A single turn carries every row of the set below to another of its rows. Some are shown first; where does it send the rows asked next?
Q7: [ 21  -6  -1   5  14  11  -3 -14  -7   4 -12   1  -2  23  22 -19   3  -3
   4  -4 -13   1   2  11   9  22   5 -10 -11 -17  -2   9   8 -17]
Q769: [ 13  11  -3  12   0 -13  -1   2 -10  11   5 -10  -6   8  17  -5  10  27
  -3   3  -6  13 -20  -5  -5 -18  -7  13  19  -9  -5   2   9  -5]
Q354: [  2   8 -16  -2   6  -3 -11 -13  13  -1   6   2  -1 -19   7   5   3  13
  16  -7   6 -16  -3  -2 -19  -2 -27 -15  16  -4   4  -1  14   9]
Q781: [ 27   0   2  -1   3  15   5   3  -3   0 -27 -13   5   3   0   7   9  -9
  10   2  12   3   5  10  25  17 -10   9  -8  -8  -1  10  -6 -12]
Q46: [ 23   1   6   4   0   1  -1  -7 -22  -2 -20  -9   5  14   6   7 -12   4
   4   2  -7  -9  -7  16  10  16  10  -9  -2   3 -12  13  12 -23]
Q564: [ -7  18   6  12  -8 -14  -4  -2  11  -2  -7   1  -7   1  13  18   0  10
   0   0  -2   5  -1 -11   0 -14 -18   3  -1  -8  15  -1 -14  11]
Q188: [ -2  -8 -19   0  -5 -15   3  10   4   5 -12 -30  12  -3  -1  10  13  13
  -6  21  -9 -14   2   9   0   5  -4   4  -4  -3   1  -1 -16   3]
Q775: [  8   7  -2 -13 -20  15  12 -13   5   5 -25  -4   3  -5   3   2  11  17
 -13  -3  -5 -12   0  15   0  19  -5  -6 -16  -9   2  -4   8 -14]
Q247: [-10  11 -10   6 -14  12 -14  -6 -21   5  11   4   3   1  -1   0   3   2
  17   0 -10 -13   5   9  -3  -5  -7 -23  -4 -16   3  -2 -15 -12]
Q119: [ 18  -1 -10   6   6  14 -13  -5 -21  11  -1   0  -4   0  -2  -3   6   4
  24   3   4  -9   5  24 -13  -4  -7  -8  13 -26 -15  -5   9 -16]
Q889: [ 26  -4  -4 -11  25  10 -20   0 -10   3   6  21  -4   7   1  -5  19   1
   4 -12   5  -5 -18   3   5   3 -12   2  13  -7 -12   2  11   5]
Q878: [ -6   0 -18  17 -17 -21  -7 -18   2   4   9 -21  10  -2  -3   2 -10   0
  14  -1 -13   0   2  -8   3   1 -13  -8  13  -3  -1  17  -8  -6]
Q503: [ 16  -2 -14   3 -13 -12   2 -28  13  -2  13  -5   6  10   2   3  14  -1
  11 -17  -2  -2   5  -2  -6  19 -21   3   4  -6 -31   6  -6 -10]
Q238: [-14 -14 -12   7  -8 -17   1   5   0   7 -16   0   8   1  -1  -5  -5   1
  -6  17  -3  -9   2  22  14  14   3  -6  -3 -12   6   8 -12  -3]
Q666: [ 26  -5  -1   5  27   7  -6  -3   2  16 -25  -7  -8  -9   2   1  10   9
  -3   9   5  -1 -13  11  -1   1  -8   7   9 -14  -4   6  30   2]
Q379: [ 20   6  -4  14   5 -12   0   4 -15  14   7 -12  -4   9  19  -5  10  24
  -1   7  -8  16 -16  -9  -6 -13 -11  10  14  -9  -3   3  11  -6]
Q624: [ -3   7  -4   2 -12 -11  12  31  -3  -5   5  -7  12   7   4  -1  20   6
   0   1  10   0 -15   4  10  10  -8   7   1   3  -8   5 -11 -11]
Q130: [ -5  22   0   6  10   0 -11   2  -2   2  -1  -4  17   4   4  -3   5  -3
   8 -19 -12   5 -13 -21 -13   3 -24   4   6 -14  -7  12  21   2]
Q536: [ 12   1 -18 -10   8  10  -7 -11  12   1  -4 -24   4  -7  -6  20  17   2
   4  -4 -11 -30   5  -2 -16  14 -15  -5  -3   5  -7   3 -10   1]
Q342: [  8  -9 -19 -13  -5 -11 -16 -20 -12  -1  12  10  18  -3 -10 -13   5  13
  -2 -12  -9  -9 -13  -1   2   7 -11  -9  12  -2  -9  -1  12   7]
Q553: [-10  18  -2  10  -8  -7  -8   0   3  -4  -7   4 -10   0  14  15  -4   9
   0   1  -3   2  -2 -12   0 -17 -16   4   0  -9  17   2 -14  12]
Q108: [ 26 -10  -4   5  22   3  -1   2   1  15 -27  -9 -10 -13   6  -3   4   5
   0   8   4  -2  -8  14   0   6 -10   9   8 -13  -2   2  32   2]
Q765: [ -1  -1  -8  15 -19  -2   0  -6   5   8   4  -9  -6   6 -25   8  23  -8
 -13   7  -6  -1  -1 -10  12  -2  -5  11   4 -12 -12  12 -15   2]
Q134: [-10  10   4   8   0   5  -9 -13   2   0  -4  13  12   1 -11  -6  -4 -20
   7 -17  -3  -7   2   3   1  22 -17 -14  -6 -20  -4  17  12  -2]
Q793: [ 11  12   1  13  -4 -19   1 -11  23  -2  -5  -4  -5   4  13  12  15   7
   6  -8   3  14   0  -6  -2  -2 -27  17  10  -4 -20   0   1   8]
Q518: [ 12  15   1   9  -5 -20   1  -9  22  -4  -4  -3  -6   3  13  11  12   3
   3  -9   1  12   0  -5  -5  -5 -28  21  11  -6 -14   0   1   9]
Q773: [  7  -8 -13   0  -4   0   1 -15   3   4   2  -9  10   0  -9 -10  14  -3
 -10  -8 -11 -20  -8  -4  10  31   2 -22  -7   9  -1  18  -1 -10]
Q241: [ 35   5  -9   5  -3  17  -3 -36   0   1   1   9 -19   0   2   2  13   0
   9  -9   7 -14   3   4  -1   8  -9 -18   3   2  -8   5   3 -11]
Q320: [ 10   7   3  17  29   8  -8   1   7   4   4  13 -23   8  12   8  23  -5
   2  -2   5  -7  -9  -2 -20   0  -7 -10   0 -10  -8   2   8   2]
Q25: [ -1  -4 -17  -3   0 -11   4   9   4   6 -13 -29  10  -5   1  13  13  19
   0  19  -9 -16   0   7   2   8  -2   3  -2  -3   0   1 -20   4]
Q840: [ 13   5   0  12  27   6 -14   3   8   4   8  16 -22   9  13   5  27  -5
   6  -1   2  -7  -9  -5 -12  -3  -9  -7   0 -10  -9   1  11   5]
Q455: [-11  12  -2  12 -15   5   7 -17  13   9   0  -3  -9  -1  10   3  12  12
 -10  -1 -15 -17   0   4 -24  -1  -6 -18  -8 -12  -5  -2  14  -6]
Q794: [ -2   8  -2   4  -7  -9  12  29  -4  -2   8  -3   9  11   2   6  17   8
  -4   2  12   5 -19  -1   5  13  -9   5   0   6  -7   9  -9  -9]
Q295: [ 24   1  -3  -2  -1  15   7   6  -2   1 -24 -11  -2   3  -1   9   5  -6
   8  -3  15   4   3  12  27  16 -10  14  -5  -5   4   7 -11  -7]
Q523: [ 24  -4   5   3   0   5   0  -9 -23  -2 -19  -9   8  16   7   4 -12   5
   4   2  -8  -6 -10  15   7  15   8 -11 -10   1 -11  11  10 -23]
Q390: [ 19  -7  -5   2  15   9  -2 -16  -7  12 -11   1  -1  20  20 -18  12  -3
   5  -4 -12   4   6   9   8  22   4 -10 -15 -19   1   8   3 -17]
Q990: [-16 -16  -5   6 -13 -18   1   6   3   3 -11   1   4   1  -2  -9  -7  -1
  -5  15  -3  -4   3  18  14  14   1  -6  -5 -14   5   7  -5  -4]
Q533: [ 17   5  -3   6 -10  -2 -14 -27 -13  -4 -11 -10  -3  -6 -12  18 -16   3
   5  -1 -14 -15  -2   6  -8  -5  -3 -10   7  11  -9   6  13  -5]
Q530: [  5   1 -15  11   2  12 -10 -32  11  17   0   1 -12   4  -8  -7  21  -8
  -7  -3 -13  -7  13  -6   2   0 -10   0   0 -29  -1  12  -1   8]
Q483: [ 25  -4  -7 -10  24   7 -23   1 -10   1   3  17   0   7   3  -8  20   3
   2 -13   4  -4 -13   0  11   4 -12   0  16  -5 -11   0  14   7]

Q990 turns into Q553
Q130 turns into Q119
Q878 turns into Q354
Where do these go?
Q7 turns into Q238
Q518 turns into Q889
Q247 turns into Q455
Q379 turns into Q108
Q666 turns into Q781
Q503 turns into Q342
Q25 turns into Q793

A single turn carries every row of the set below to another of its rows. Some are shown first; where does it send the rows asked next?
Q254: [  1   9  -3   6   6   3   5  -3  23   2 -24   2  -7   1  -9  -5  -6   3
  10 -41  -2  -1  -3  -1   0  -9  14  10  16  -2 -17   0  12  -5 -14 -15
   7  12   8 -13 -15 -17  -6]
Q222: [  5  -5   4   9 -14  -6   2   5  -6   3   0  15 -20  12  11 -12  -1 -11
  -6 -23   4 -36 -10   1  13   3 -16 -15   7 -11  -8   3  -4  -9   5   7
   3  11  -5  16   4  -1  14]
Q622: [  0   2   5  14   0  11  -1  -1   3   7   2   8   1   1  38 -12  -2   4
   7  11  13  -7  -5   1  12  -2   1   0  29 -21  19  15  -5  -7  -4   6
   3  10 -15 -18 -10 -14  11]
Q926: [ 23  -1   2  -2  10   5 -17  -4  13  -5 -13  -1  -6   6   3  -4  -7   8
   5 -11  -4   3  -9  -1  12 -24   3   2   7 -26  -4  16   4  -5  -5  13
  -5  -1   0  23   1  11 -16]
Q74: [  1   7   0   4  -1   8   4   3   8 -23 -10   1   3  -1  26  15  -7  23
 -12   2   2 -21 -12  -2  17  -1 -11 -15  19 -29  11  21  -5  -4  -1 -13
   4   5  -8   7  -1  -8   8]
Q314: [  0   1  -3   0 -13   6  17  -7   0   3  -4  10  -1  -8 -13  16   6   8
   2 -20   2 -31  -3 -10 -10   4  11   3   5   2  -8  -3  -2 -25  -6   0
   6   0   1 -15 -20  -7   0]
Q921: [ -7  -9   2   8 -10   1  27  -4   4   3  -8   6  -2   4  -9  12   7   5
   9 -32   4 -24   1   3  -7   8   3  -2   1   4 -10  -3   5 -17  -5   5
   4   1   6 -12 -17 -17 -10]
Q82: [ 12   9   1  25   0   2   5   0  17   4  -7   7   0  -3  -8  -5   0   8
   4 -26  12  -7   8  -9 -12  -1  10  -5  19  -4 -10  -3  10  -6  -3 -22
  19   5   3 -22  -6 -13  12]
Q225: [  3  -5  17  28  -1  -2  -1   8   4  -8  -4   6 -14   7  -3  -2  -4  -9
 -15 -20   2 -18 -11   1   2   7   9 -17  17   6   0  15  -3  -1  -2 -18
  19  27  -8  -4   2 -16   8]
Q197: [-12   2 -13   4  -1   7   0  -7  17  -5 -12  10  -3  -3  26   5  -6  27
   4  -1   1  -1  -3 -15  23  10  -5 -19  23 -20 -10  16  23   2   6   0
   4  -2   2   2  -7  -9   6]
Q506: [ 13  -4  -5   3  -7  24  -3  -5   1   5   5  -7   4   2  10   1 -18  -7
 -18  14   9  22  -3  -1   1  -2  -6   1  20 -19   0  -3 -17  -7   2   4
 -19   3  -5   4  12 -12   9]
Q718: [  3  -3   6  -7  -4  -7   4   5   7  -5  -7  18 -20   6  12 -11  -4  -8
  -9 -25  -7 -32 -18  -6  16   3  -8  -2   9  -7 -11   0 -10 -15  -3  11
  -5   8   1  25 -10  -2  12]
Q972: [-10  -5   2  -5  -2  -3  -2   2   8  -7  -8   2 -22  10   9   1  -3  -7
   1   2  -1  29  -7   1  15  -1 -17  -7 -26   3  -9   4  -1  -7  -3   6
 -14  26 -10   2   2  -4   7]
Q303: [  7  -5  16  10  -5  -4  -6   5  11  -4 -18   8 -11   4  -1   5 -13  -4
 -15 -35 -14  -5 -23   6  10   2  12  -3   7  10  -2  13   0  -6 -14  -9
   9  24   3   8 -19 -11   8]
Q782: [ 13   3  -5  10  17  -3   2   7  11 -12   1   5  -3  -4  33  -4   8  19
   9 -16 -13   2  -3  -3  -2 -17   2   5   1 -33  10   5  -5 -14  -9  -2
  -6  -1  -5  -9  -4   4   0]
Q268: [  6  -7  -5 -10   6   0  -6  -2  11   4  -4   2   5 -10 -32  -2   2 -14
  -2   0   1   5 -17  -5   9  -2  -9   2   3  -2  10   4 -23   3   2   8
 -13   0   1 -18   5 -26   8]
Q556: [ -5  -7 -12   0  -3  16   1  -8   7  -1  -7  -9  -7   6   8  -4 -11 -12
  -4  -2   4  31 -11   4   4  -3 -11  -1  15 -19  -6  -4  -9  -5   0  14
 -20  20  -4   6  20 -18 -11]
Q569: [-13   5  11   4   0   4 -10  -3   0  -3   6  -8  -5   2   0  -6  -3 -10
  -9  18  20   4   2  -4  13  -2  -9   4  -6   2  -4  12 -23  -6  14   2
 -12  19 -16   1  10  -4   7]
Q289: [ -5   5 -10  -3   7  14  -4  -7  15   5 -17   1   5  -4  16   5  -8  25
  -1 -12   5  -6   4  -1  30  -3  -4 -11  16 -23 -10  18  20   4   4   0
   0 -10  12  11  -9  -6  -4]
Q917: [  5 -15   2  -3 -17  -1   2   3   3   6  -8  11   5  10 -13  14   5  -6
  -4 -14   1 -28 -12   6   1   4  17  -9  -3  14   1   6   7  -5  -8   0
  12  -4  -6  12 -14 -21  10]
Q544: [ 11  -2   4   7   8  -2  -9   0  20 -20   7   0 -10  15  22 -15   1   8
  12   9   2  -6  -6 -18  -2  -6   6  -8  21 -23  -2   7  10   8  -3   1
  -6   3 -16   2  13 -12   1]
Q426: [ 16 -10  -7   4   0  12   5  -3  14  -8   2  -3   1  -2  17   1  -5   1
 -12  -5   1  36  -5  -4  -7   2 -13  -9   3 -18  -2 -19  -6  -6  -3   8
 -19   4   1   6  15 -10   4]
Q970: [  4  -5 -10  -5   9  10 -11   3  -2  11   0  -5  14   0  11  11 -12   1
 -12  12   1  30   0  10   9 -20  -4   7  11 -14   4  -9 -15  -8  -5  -2
 -13   8  -2   5  -2  -7  -4]
Q634: [ 15 -13  18  10 -12  12  -7  -8  12   2 -10   5  -1  10  23 -10 -11   5
   7   1  15  10 -12  -4  20   9  -8 -12  22  -5   5  13  16   6   0  18
   9   6  -6  13  -6   1  -3]
Q88: [ 15   6  12   5  10  -4 -12   7  16  -6  -6  -1  -1  -1  -7  -4   1  -4
 -21 -29  -2 -24 -10   3   0 -12  16  -7   6  -1   2   2  -1   0 -16 -20
   6  18  -1  -2  -4 -16   9]
Q408: [ -7 -12   0  -3  -2  -2   5   1   5  -6  -9   5   2   7 -20  10   9  -8
  -2 -17   2 -32 -11  -2   0  -1  20  -2   0  12  -4   9  -6  -7   0  -3
  11   2  -8  16  -2 -18  -7]
Q86: [ -2 -15  -1  -5 -13  -1  11   4   4 -10  -5  10  -4  12  -5  14   9  -7
   2 -17  -4 -25 -13  -9  -3   8  17 -12  -7  16  -4   1   9  -4  -7 -13
  15   6 -13   5  -4 -15   1]
Q929: [ -3  -4   0  11   9  10   6  -3   6   8 -21   5  -6  -1  25  -7  -1   2
  12 -20   3  12  -9  15  25 -12  -8   0  10 -19  12  18  -3 -12  -4  17
   6  18   0   0  -8   2 -21]
Q154: [ -4  -1 -12   4   5  -4  12   0  -1   9 -14  21   6  20   7  -5 -10   3
  26 -11   3 -13  -1   2   7  -2 -14   8  22  -5 -18   7  -5 -17   2 -13
  25  -5  -2  12 -18  -4  -2]
Q6: [  4   3 -14  -1   7  -6   9  -1   8  12 -11  23  13  11   8 -11   5   3
  21  -7  17 -18   2  -4   0  -7 -16  -6  17  -8 -12  -6   3 -14  -5 -12
  31  -1  -4   1 -12  -8   6]
Q648: [  0 -18   3  -7  12  -3  15   7  10  -6  -2  -1  -6   7 -19   6  -5  -6
  12  -7  -3  18  -7  -2  12   4 -19   2  -1   3   3  -8 -12  12   0  -8
 -11   4   3 -25  -5 -24 -11]
Q178: [-11   4  -1  -2  -7   7   1  -2  10 -15 -22  -3   0   5  26  11  -9  17
  -5 -11   4 -16 -19  12  26  -2 -17 -15  16 -26  10  22   6   2  -6  -1
   3  16  -5  10  -1 -18  -1]
Q588: [  5 -17   0  -4   7  11  16   3   6 -10   1   2  -7   0 -17   1   0 -16
   4  -7  -2  14 -11 -12  12  12 -15  -6  -6   6   6   1 -18  10   8 -11
  -4   7  -4 -23  11 -14  -6]
Q150: [  4  -7  -7  -8   2  -2  -3   2   2   7  -5   8  -6  -7 -34   9  -4  -8
   5  13   2  12 -13  -8  12  -6 -14  -3  10  -3   7   5 -19  -4   0   3
  -3  10  -2 -26  -3 -17   2]
Q837: [-12   9 -16   7   8   3  -5  -6  12 -10  -7  -1   0  -4  15   3  -1  27
   3 -10   1 -11   4 -12  17  -3  -2 -13  18 -30 -15  18  15   3  13  -6
   0  -6   3   3   9  -3  -5]
Q71: [  9  -1  15  -1   8  -5 -10   5  14   1   6  -5   2   4   7  -2   0   2
 -12   5   8  13   6   6   7  -5 -12   2 -25  -3  -1  -4  -9  -4  -3   3
 -23  -4  -1   7  -6 -10  25]
Q790: [  0   4  -2   4   5  -2   2   1  16 -22 -18  -2   7  -5  23  12   2  27
 -10 -20   1 -14 -12   6  16  -5 -18 -18   5 -30  12  13   1  -3  -3  -1
   4   6   2  15   3  -7  -2]
Q804: [ 16 -14  -3  -5 -17   4  -3  -1  -4   5   0   4   2   3 -16   9 -11  -8
   4 -12 -13  19 -20  -1   9   9 -14   2 -11   0   6   4  -9   6   1  -4
 -14  -3   1 -23  -2 -11  14]
Q485: [ -3  11  -8 -11   8  10   1  -5  12   5 -14  -7  -5  14  -5  -3  -9  -3
  14  10  10  20   3  14   5 -19 -15  13 -12 -14 -12  10  -8 -12  -9   0
 -19   6  -7  -6  -3 -21   8]
Q41: [-15  -6 -15   7  11  -4  -6   4   1   0   5  -6   4   6  14   1  -3  -3
  -2  10   5  29  -1   4   1 -12  -6  -3  14 -16   1 -11 -12  -2   1  -1
 -10  20 -10  -4  19 -20  -9]
Q887: [ -3 -17  -5   9   3   1   2   5   4   4   2   5   8   0  25   9  -7   4
  -6   8   2  45  -4   1   6   4 -12  -6  10  -5   5 -16  -8  -7   0   4
  -3  14  -3   2   0  -7   0]
Q746: [ 12  -9   5  -1 -13  -6  -4   0  -4   3   5  -2  13  -5 -17  11  -5   1
   6  -8   1  15 -10 -10   3   4 -18   5  -4   1   9  -9 -13   7   7  -7
  -7   0   0 -30  -2  -6   4]
Q391: [  8   1   6 -13  -3   3   3   4   5  -2   1   9 -14   9  17 -16   1 -13
 -11 -24   4 -43  -7  -4  15  -1  -9  -7   5  -9  -8 -10  -3  -2  -4  -5
  -4  10  -4  13  -1  -4   9]
Q694: [  0   5   1  23  -5   9   6  -3   9  11 -20  13 -12   1 -14   1 -17   2
   6 -19   5   0  -3  -4   4   3  11   4  34   3 -14  16   4 -15  -3 -11
  20  12   4 -11 -20 -14   6]
Q638: [  5   6   3   1  -9  17   8  -9   7   1 -10   6   1  -2   6   5 -10   3
   5  16  15  31   0  -8   5   2 -19   7  -9   2  -6   8 -13 -23   2  -2
   2   7  -8  -4 -11   6  17]
Q630: [ -8  -2  -7  -2  -8  10  22  -4   2   8  -7   8 -12   5 -13  11   5  -3
   8 -12   6 -33   0   1  -5   2   8  -5  12   1 -10   3   6 -20 -12   0
   5   8  -1 -18 -17 -24  -4]
Q467: [ -9   5   3  14   6  -4  10  -6  20  -9  -3  -6   7   5   6 -11   7   5
  15   0  22  22   6  -3  -9   4 -23   5 -11  -5  -7  -4 -11  -8   8   2
  -8   5  -8  -9  11 -18   9]
Q700: [ -5   7 -16 -12   1 -12   2  -6   9   5 -15  17  13  14  13 -10  -1   5
  27 -20   1 -15  -9  -7   0  -8  -9  11  14  -7 -17  -7   2 -14  -7 -12
  17   2  -4   4 -16  -7   0]

Q506 turns into Q41
Q408 turns into Q921
Where do these go?
Q268 turns into Q648
Q929 turns into Q634
Q694 turns into Q225
Q197 turns into Q74
Q569 turns into Q467
Q391 turns into Q700

A single turn carries every row of the set below to another of its rows. Some are shown first; where does it send the rows asked next?
Q903: [-18  -3 -15   0  -5  -8   9   7   2 -12 -22  -3  13  -2  -1]
Q112: [-12  -4 -13  -2  -5   7  17  13  -5  14   2   1   9   7  -3]
Q513: [  2 -16 -10   8  -5  -4  10   5 -10  -3 -10 -10   4  17  13]
Q952: [-11  14  -5   3 -12   1  17  24   7   8   1  -8  15  -6  -7]
Q434: [  5   1   0   7  -1  -4   0  12   7   2 -18  -7   0 -44   0]
Q802: [ 25 -12   6  16   3  -4  -5   6  -2   7 -15 -10 -10 -23  15]
Q382: [10 -6 18 13  7 11 13 10 22  7 -5 -3  2  2 11]
Q62: [  7  -1  -8  20  -2  12   2  12 -21   9   3  -6   1 -33  12]
Q817: [  8 -11  -1  10  -7  -4   3   9   7 -31 -17 -11   2  -1  -2]
Q274: [ 13  -4 -25   3   9  12   1  12  -5   9 -10   6  -1 -28   7]
Q367: [  5   2 -10   8  15  11  -6   4 -23   8   0   1   4 -15 -11]
Q956: [ 11  -8 -25   6   3   6   2  12  -7  -3 -15  -4   0 -34  11]
Q37: [ 23   4  -7  14  10  11   2  10 -10  -5 -14  -5  12 -26  20]
Q69: [14  0  4 12 -3 -1  5 12  0 12 -2 -4  2 22 10]
Q298: [  3   6  -7  16  10   9 -10   3  -8   5 -14  13   1 -31   6]
Q375: [  9   6 -11   3  17   6  -2   6 -15 -11 -14  -7  16 -21  -7]
Q702: [15  1 12  2 -1 14 -3  9 15  2 -9 -6 -2 14 14]
Q885: [-18  -2   9  11 -15  -1 -14   4   9  -6 -14  -8 -12  -8   3]
Q243: [ 19   0   2   4   4  10   7  16   2  25   0  -1  -3 -29   3]
Q581: [-19   4  10  23 -17  -3  -1  15   1  -1  -7 -15  -6  -2  -8]
Q692: [-10   3  -5   0  -6  10   6  15  12  -5  -1   9   3  -8 -23]
Q820: [  3   9  14  16   2   5  -4  10  11   1 -17   0  -1  18  -2]
Q708: [ -9  -4  14  14  -7   7  20  18  18   1   2 -15   6 -20   1]
Q583: [ 14 -13 -23  11   3   7  -3   8 -13   7  -9  -1  -8 -25  13]
Q284: [ 12  -6  -9  14   9   4  -4   6 -29  -6  -4 -17   5 -15   0]
Q711: [ -8   6   5  -1 -17  15  13  23   9   2   5 -21   5 -13   2]
Q294: [ 11 -15   0  12 -10  10   8  15  -7   0  12  -7  -8  11  -5]
Q380: [-11 -13  18  24  -3  -3  -1   2  17  -1 -11  -4  -8 -10   6]
Q858: [-12   0   0  18 -13 -19  -5   7   4 -11 -21 -10   2  -1   3]
Q308: [  3  12  10  11  -8  10  18  26   8  -2  -4 -22  10   4  -2]

Q434 turns into Q243
Q711 turns into Q702
Where do these go?
Q692 turns into Q294
Q581 turns into Q308
Q956 turns into Q274
Q298 turns into Q62
Q903 turns into Q112
Q284 turns into Q375
Q380 turns into Q708
Q952 turns into Q69

